In the rows, zero is written as 128.
M: several groups of rows, each row roughly a mix of its group's hidden directions; one row fits no group:
M (96 x 14):
[[124 150 105  65 158  82 144 139 119 139 148  98 159 123]
 [188 141 140  91 114 119 135 159 111 163 141 100  87 120]
 [160 119 158  96 122 103 127 151 119 200 114 114  99 135]
 [119 115 145 187 157 170 127 109 129 101 146 126 152  81]
 [157 133  88 112 143 129 176 133 111 119 168 158 143 178]
 [126 119 131 106 166 163 123 108 177 191 106 129 134 143]
 [103 129 111 143 194 178 154 125 148 123 137 149 162 131]
 [122 141 122 105  92  94 146 134 138 104 135  58 105  94]
 [102  89 124 100  88 132 107 108  89 168 131 160 110 159]
 [122  87 113 146  89 147 143  89 109 111 166 180 142 129]
 [139 123 150 207 107 150 124 109  97  89 125 116 131 135]
 [139 168 124  85 165 110 118 166 119 172 108 103 106 149]
 [132 166 103  87  93 128 123 131 134  61 140 125  98 115]
 [ 83 137 117 150 171 166 157 113 140  91 140 160 160 116]
 [136 107 117 118 111 160 159 122  82  67 169 121 142 127]
 [118  96 135 166  96 177 150 112 130  68 128 112 137 139]
 [144 116 120 151 114  75 111 138  86 116 135  71  99 108]
 [ 94 148 117 150 127 121 157 127 145  57 143 104 133  88]
 [120 132 132 160  93  94 124 132  75  67 144 147 124 113]
 [134 117 130 103 137 128 125 128  55 113 168 180 136 120]
 [165 116 179 116 142 138 139 145  68 103 154 118 157 123]
 [104 120 132 123 104 162 142 124 185  68 107 100 137 133]
 [168 162 121 109 132 125 178 148 176  92 111 128 149 148]
 [129  94 152 100 148 169 127 140 102 110 154 193 143 118]
 [138 149 148 138 111 156 120 140 197  87  99  96 114 121]
 [101 133 124 151 102  82 128 120  86  71 144 109 111 100]
 [140 129 135  79 130 182 154 130 121 161 104 164 138 167]
 [100 123 151  96  80 105  93 129 134 171  93 145  98 136]
 [129 146 164 128 101 125 119 132 183 109  74 108 129  87]
 [150 138  93 159 151  88 153 137 134  77 169 101 140 134]
 [135 106 141 102 109 133 133 126  51  99 159 163 125 130]
 [133 152 126 138 142 172 155 151 188  90 130 157 158 131]
 [108 158 134 161 123  96  92 118 174 157  77 129 108 134]
 [156 146 130 107  82 137 155 172  99  88 152 158 147 139]
 [110 145 100  82 139  81 110 125  94 158 142 175 117 124]
 [ 90 139 118  99 116  97 144 108 140 118 132  59 102  98]
 [144 133  67 133 114 144 164 119 100  98 176  98 124 122]
 [167  96  92 101  91 157 151  94 104  94 133 119 141 107]
 [132 126 158 126  93 126  92 107 124 145 106 201 124 157]
 [111 144 100 110 128 103  96 126 141 174 118 186  87 122]
 [156 126 111 130 160 163 151 172  90 123 155 158 160 158]
 [155 107 168  85 103 147 116 150  98 132 132 174  88 125]
 [ 91 113 148 155 107  94  72 120 125 136 118  99 102  88]
 [110 147 136 105 158 132 117 149 103 195 135 162 111 166]
 [ 91 138 163 142 138  99  77 146 140 154  97  91 102 111]
 [130 165 104  90  82 119 123 131 154  83 120 108  84 122]
 [142 158 109  90 182 115 139 151 163 141 147  97 161 108]
 [160 103  97 128 138 161 175 113 117  82 150 122 161 155]
 [130 155 152 142 185 129  88 142 161 145 117 173 145 106]
 [132 110 139 192  76 147 120 106 106 117 111 136  90 143]
 [141 131 134 131 198 188 136 136 107 133 123  93 145 122]
 [108 165 163 150 137 118  96 123 161  71  94 123 153 123]
 [116  91 116 131 120 179 121 125 137 135 136 203 101 124]
 [139 135 149  82 109 148 108 130 140 144  63  93 116  97]
 [162 142 118  69 142 140 142 148 130 130  84  78 127 151]
 [ 99 158 138 122  76 107 142 120 154  63 129 129 119 104]
 [157 112 127 163 125 147 137 154  67 107 148 168 161 120]
 [118  96 128 138  75 128  95  91 113 120 126 124 116  65]
 [ 89 142  95 169 113  96  98  98 133 155 103 162 103 138]
 [128 138 118  68 111 111 115 142 105 183 112 144 100 163]
 [111 132 122 135 123  76 102 115  99 191 109 160 105 140]
 [131 137 134 173 190 139 133 130 150 129 136 105 188 118]
 [111 120 120 109 121 137 105 117  77 188 152 173 106 128]
 [ 93 131 153 143 134 108  69 132 115 164 115 104  98  87]
 [169 106 144 139 100  89  83 126 117 169 106 102  96 128]
 [102  99  74 121 133 125 144 108  85 154 163 172 130 133]
 [152 123 147  53 146 114 132 162 130 177 134 131 119 122]
 [160 144 116  73 140 161 168 142 127 145 113 150 139 176]
 [105 153 161 128 149  95 105 164 163 142  87  90 113 152]
 [142 104 127 147 146 141 116 132  57 148 139 179 148 150]
 [199 124 147 138  71 119 113 168 124 126 120 136 128 127]
 [139 116 119 110 149 130 133 124 164 176 116  55 117 106]
 [149  94 121 148 152 138 120 135  50 158 142 148 146 135]
 [132 146 138 117  65  85 134 129 181 110 103 152 121 118]
 [119 100 131 139  81 142 126 108  68  96 138 167 103 139]
 [126 116 136 103 114 147 130 121  66 153 139 190 148 152]
 [ 98 139 135 144 132 111  86 126  97 181 154 160 100  94]
 [157 128 129  84 130 163 137 153 114 169 135 169 147 176]
 [184 155 182 122 118 131 112 152  92  94 136 118 112 113]
 [126 137 127 158 124 121 138 127 185  92 118  77 123  78]
 [130 139 125 174 172 139 116 133 203 107 110 123 127 130]
 [102 143 131  73  81 121 149 124  79 114 149 158 129 143]
 [106 120 118 149 159 112 102 118 122 188 122 192 127 128]
 [105 120 113 111  97 106  88 113  69 151 125 161 104 157]
 [125 154 143 146 197 129 111 157 131 134 115  70 126 117]
 [163 129 109 145 167  98 105 165 136 136 130  79  99 162]
 [ 68 135 119 103 117  90 138  92 101 111 140  90 103 108]
 [101 106 135 109 152 128 126 118  75 105 154 183 167 127]
 [125 113 173 140  70 129 115 116  88  89 105 137 103 145]
 [104 113 132 189 162 113  97  89 155 125 104 114 115  99]
 [118 126 139 154 116 161 140 125 186  80 104  83 144 132]
 [ 88 121 166 108 117 134  87 134 124 184  90 135 104 140]
 [160 121  96 127 146 150 183 124 124  91 158 139 159 167]
 [ 81 107 120 161 160 103 113  81 100 132 125  99 114  95]
 [135 133 106 116 184 168 157 149 175 146 133  94 145 133]
 [ 85 102 163 188 144 163 119 111 131 127 146 159 145 126]]
one row of each group, then the others: which group is each in?
[ 84 116 160 138 123 149  91 118 108 184 129 171 112 118] -> N
[137 139 167 157 118 171 108 132 151  58 115 140 127 117] -> V
[190 132 150 105  78 147 124 160 158 151 113 146 136 139] -> L

[147 131 121  56 158 117 156 154 121 137 159 100 154 118] -> V
[186 121 146 169 114 134 139 135  76 155 145  98 106 130] -> V
[113 105 121  98  96 114 131 114  55 113 148 166 115 139] -> V
[133 160 138 116 112 157 112 138 171  53 120 130 115 110] -> V
[182 127 129 140 105 160 127 150 148 166 128 122  66 119] -> V
[119 156 109 141 138  59  97 145 111 151 161 123  96 109] -> N
[150 145 108  73  92  86 146 146 146 131 108 131 115 173] -> N
[129 144 148 183 130 123 145 126 179  79 134 135 151  93] -> N
[126  98 145 119 115 119  94  92  82 187 112 157 120 137] -> L
